Read these off the array that follows.
1) Which number is the entry just left of the centre entry?
2) Which number is the 3rd entry on the main diagonal?
3) Which number is the minimum?
4) Which number is the entry in the top-right corner?
5) Which number is the entry in the bottom-left corner?
6) Which number is the largest entry?
7) Which number is the third-last entry, reading row by row?
8) Which number is the 2nd entry from the end, reading row by row?
[[141 115 141 117 133 138 118 124 142 135 124 139 126 138 130]
 [120 140 132 140 125 122 141 140 121 144 131 133 130 122 124]
 [107 145 118 144 125 111 141 147 109 130 141 119 138 111 130]
 [113 140 122 140 128 116 138 142 116 130 140 123 138 116 131]
 [108 156 112 155 125 112 153 150 107 128 138 114 139 111 129]
 [140 132 110 132 138 139 133 135 133 106 129 108 141 137 139]
 [123 146 122 146 127 124 147 140 121 132 129 123 133 123 126]
 [135 118 150 119 127 133 122 128 137 151 123 149 120 134 123]
 [137 139 127 139 129 131 140 124 130 123 116 127 127 128 126]
 [131 134 118 134 133 129 133 131 128 115 130 118 138 128 135]
 [110 148 118 147 126 113 145 145 111 129 138 120 138 113 130]]
1) 133
2) 118
3) 106
4) 130
5) 110
6) 156
7) 138
8) 113

Questions about the grid below. Rows and columns are numbered from 0.
1) The entry directly below the smallest entry?
2) The entry in the top-left corner?
3) The bottom-right entry?
4) The entry directly below 105?
5) The maximum?
6) The entry directly below the largest entry?
7) The entry at row 1, column 0?
8) The entry at row 0, column 2?
139  125  131  100  136  120  143  123  108  132  120
144  127  131  130  121  155  123  103  134  125  134
126  130  139  119  137   99  149  138  117  133  131
120  116  136  131  113  132  137  103  150  121  124
130  125  146  120  129  106  157  118  127  129  133
154  131  135  116  130  143  136  106  118  131  136
144  130  145  115  135  115  153  118  117  134  138
138  132  145  146  121  134  136  109  144  129  148
117  116  141  116  125  106  151  119  135  126  119
152  131  143  120  131  132  144  108  119  133  142
133  125  140  139  116  140  133  100  146  124  138
153  134  127  111  138  139  129  123  105  134  133
114  118  142  123  123  104  151  120  139  125  124
156  139  133  122  138  136  132  124  110  136  144
147  129  140  133  123  147  132  103  134  128  143
131  130  148  147  122  123  142  114  144  130  147
1) 132
2) 139
3) 147
4) 139
5) 157
6) 136
7) 144
8) 131

Questions about the grid below. Rows and columns are numbered from 0.
1) Find the entry in row 0 and column 1.
2) Find the bottom-left entry.
3) Find the entry directly below 140.
4) Find the entry just left of the centre entry.
5) Find the bottom entry of the column that holds the smallest entry.
6) Find the entry in the top-right corner.
7) Find the entry at row 0, column 0.
8) Find the entry just right of 131.
[[123 121 134 125 118 118 140]
 [125 121 132 126 118 103 150]
 [127 126 129 122 108 115 134]
 [125 123 131 124 114 108 143]
 [125 124 132 125 117 121 135]]
1) 121
2) 125
3) 150
4) 129
5) 121
6) 140
7) 123
8) 124
